Turns in one plane each, and the order they were made in; the first pair answered:
A:
[  7  36 -13   1 -15  13  -5  17 -13 -11 -18   9 -26   8  32  -5  -5  -8
   7   1 -37   0] |-> [ -4  40 -12   4 -10  19   0  14 -16  -9 -19   1 -20   9  28  -9  -8 -10
   4   1 -29   2]
[  3 -17 -23 -10  -6   7 -34 -40   4  -7  17 -12   5 -21 -25   3  27  -8
  -1  16  23 -15] |-> [ 25 -23  -9 -11  -4  -4 -33 -17  20 -17  26 -15  -5 -30 -15  16  27   5
 -13   1   4 -21]
[  4   1 -19   2  17  53  -3 -38   1   9  13 -40  15 -16   4 -23   0  14
 -15  -1  49  11] |-> [  0  -8 -25   1  -1  30 -17 -51   0  -8  32 -23  14 -20  -1 -21  26   6
   1  11  46   5]
[-28  23  -6  -4 -14  26  14  -6 -20   4   9 -40 -20 -57 -19 -29  29 -16
  17  -3  -3 -18] |-> [-19  19  -2  -6 -18  14  11   5 -12  -4  23 -32 -24 -60 -13 -20  35 -15
  19 -12  -9 -21]
U:
[ 17 -15   3  15 -17 -11  -5  53   8   3  17  46 -32  -3   6   1  11 -22
 -18 -38 -62  -7] |-> [  9  -2 -28  21  20  70  11  14  -4  44  -2  -6  -6  -5   5 -16 -23   4
 -46 -45 -12   1]
[-25 -32 -14   4 -25 -29 -46 -48  -3  11  19  27  -1 -18  24  11  60 -43
  24  23 -17 -17] |-> [-47   8  22  29  15 -10   1  14 -16  63 -59  15   8  34  21   4  -4 -50
  -2   8 -39   6]
[ 28 -27 -10 -26 -15  -2 -17 -36  26 -12  53 -28  11 -43  24  -6  39  18
  -1   9  33 -24] |-> [ 19  -1  57  -1   2 -50  16  73  22   8 -11   6  -4  15  23   1   0 -19
  -3   0 -38  -4]
[ 25  -6  -6 -23  13  18   5  20  14  11  30   1  -8 -12  24  -4  -7  13
 -22 -14 -18 -10] |-> [ 24  -6  -2 -25   7  10   1  25  18  11  31   1 -10 -12  26   3  -2  11
 -20 -14 -24  -6]
N:
[ -2  42 -19  -3  22  43  -2 -17 -18   4 -59 -26  21   5  14 -17 -20  11
 -36  -3  31 -10] |-> [ 28  31 -13 -19  14  39  -6   2   7  -7 -33 -31   8 -16  29  -5 -14  28
 -48 -24  19 -21]
[ -9   3 -38   3 -20  31  -7 -45 -12  -6  10 -16  18 -12   4 -36  14  16
  40  33  23  11] |-> [  1   4 -40   0 -11  43  -6 -40  -7   0   9 -28  21 -12   9 -35   1  28
  27  22  26   6]
[  9  -4  -4 -11 -11  10  11  -4  28  -3 -19   1  11  11 -25  -6 -27 -27
  13  13 -24  24] |-> [ 15  -4  -8 -12  -8  19  11   1  32  -2 -18  -4  12   9 -20 -11 -36 -25
   1   8 -21  25]
C:
[-21  16  21   9   9 -18  30  15   3  22 -16  -7  14  17 -18  -1 -21 -14
  -5   0  -5  13] |-> [-24  15  -4   8  12   6  24 -26  -6  26  -2 -24  20   6 -19  -7 -14 -11
  -6   6  16  12]
[ 17 -32 -15 -18 -11   9  -9   0  25 -29  29 -22   2 -12   6 -13  40  19
  -2   0  31 -17] |-> [ 22 -21  16 -15  -9 -19  -3  44  38 -34  16  -3  -8  -2  15  -2  35   8
  -4 -10  -2 -16]
[  2  -4   0  -6  -6  -8  -7  -4  -8 -15  -5  13  -8   8 -14  -5   9   8
  11  16  -3   9] |-> [ -1  -1   8  -3  -4  -9  -6  -1  -6 -18 -10  12  -5  11  -9  -2   9   8
  11  15  -6  17]
D:
[-27   2  16   3   6 -13  23  16  -5   4 -30  10  -6  29 -32 -20 -12  -3
  16   4 -20   4] |-> [-28  -6  13   4  -8 -29  11  10  -4  -7 -15  22 -12  24 -31 -18   8  -6
  24  12 -22  -4]
[  4   9 -22 -17  34  10  47 -26   2  -4 -16   6  -3   2 -35  11 -18  12
 -16   7  -2 -28] |-> [ -4  10 -16 -10  34   3  49 -16   0  -4 -23  11  -5   8 -34  16 -19   3
 -18   7 -14 -30]
[  4 -10   7  -4 -23 -37  -6  18   3 -19  18  29 -20  -1   7   8  15 -10
  13   2 -15   3] |-> [ 18 -16  -3 -12 -24 -23 -11   4  15 -24  32  17 -20 -18  15  11  24   3
   6  -3  -4  -4]
[-22  -6 -50  -1 -10 -25  -9 -23 -25 -25  13  26  24 -26  -7 -19  25 -31
  40  46  -7  -4] |-> [-10 -10 -64  -9  -8  -5  -9 -42 -20 -21  26   7  30 -45   1 -22  24 -16
  30  38  12 -10]
Now pairs of rows:
Between the rows of a pair lie two turns.
[ 22  -4  17  -7 -14  19   8  24  33 -15   0  15 -22   5  13  18   9   0
 -12 -20  23 -16] |-> [ 18 -13   4 -15 -21  27  -5   1  25 -20  10  12 -19  -7  10  18  17   0
  -7 -11  42 -16] : A, U
[-19 -10 -51  -4  -5  12 -20 -38 -31  19   1   0  23  -1  -6  -4  26 -25
  33   1  34  -2] |-> [ -1  -6 -51  -6  11  39  -9 -31 -20  30  -3 -22  31 -10   4   0   4  -8
  10 -16  41   2] : D, N
[-12  20  25  21  14 -22  15  14 -15   1 -33  12 -24  16 -19  20 -18 -20
  18   1 -27  29] |-> [  0  -3 -25   3   2   0 -12 -62 -14 -21  22  -8 -18 -30 -16  15  19   2
  23  14  19  14] : U, A
[-28 -10 -39  37 -11 -15 -12 -44 -14   3 -12  34   8  36 -20  -6  26 -15
  22  57 -16  37] |-> [ -7  14  -9  42  26  21  16   6  -3  36 -54   6  12  51  -8  -2 -32   5
 -18  23 -27  47] : A, U
[ 14 -16   0   1  21  40  21   7  15   6 -11 -11   2  -5   6   9 -31  21
 -38 -31  15  -7] |-> [ 16 -36 -25 -14  -7  18  -6 -31  15 -23  29   5  -4 -26   5   9  13  18
 -18 -15  25 -17] : D, U
[ 37 -22  17 -17 -24 -55 -21  27  34 -43  29  37 -43   0  18  13  29   4
  12 -13 -40 -26] |-> [ 41 -30 -40 -26 -14  22 -28 -54  27 -27  46 -17 -15 -30  17  -4  23  38
  -8 -11  31 -28] : U, U
[-45  -5   5  25 -16  -4  26  46 -91   8 -31  11  24  28 -29   8   5 -46
  10  41  -2  14] |-> [ -9 -30  16   7 -43 -42   4  69 -62 -34  15  33  -5  -2  -8  25  44 -37
  14  22 -22  -8] : D, A
[ 15  19  17   6  23  33  17  24  -5  26 -23  -9   4  22  18   0 -35  15
 -29 -30  -8   0] |-> [ 21 -18 -16 -16 -24   4 -24 -38  -4 -21  38  12  -6 -18  15   1  37  11
  10   4  10 -20] : U, N
[ 29  -7  12 -11 -21  -8  -4  18  23 -25  19  18 -19 -18  20   9  19   9
  -6 -21  -3   1] |-> [ 19 -10  -5 -11 -29  -2 -13  -7  15 -31  25  17 -15 -20  13   0  34   3
   4 -10  14   2] : N, D
[ -4   8  26   5  -9 -67 -11  35  22 -38  26  31 -18   0 -18  22  13  -6
  21   3 -43 -12] |-> [ 10  14  37   3   4 -47   6  59  32 -30  19  17 -17   2  -6  29  -2   7
   4 -16 -54 -14] : A, D
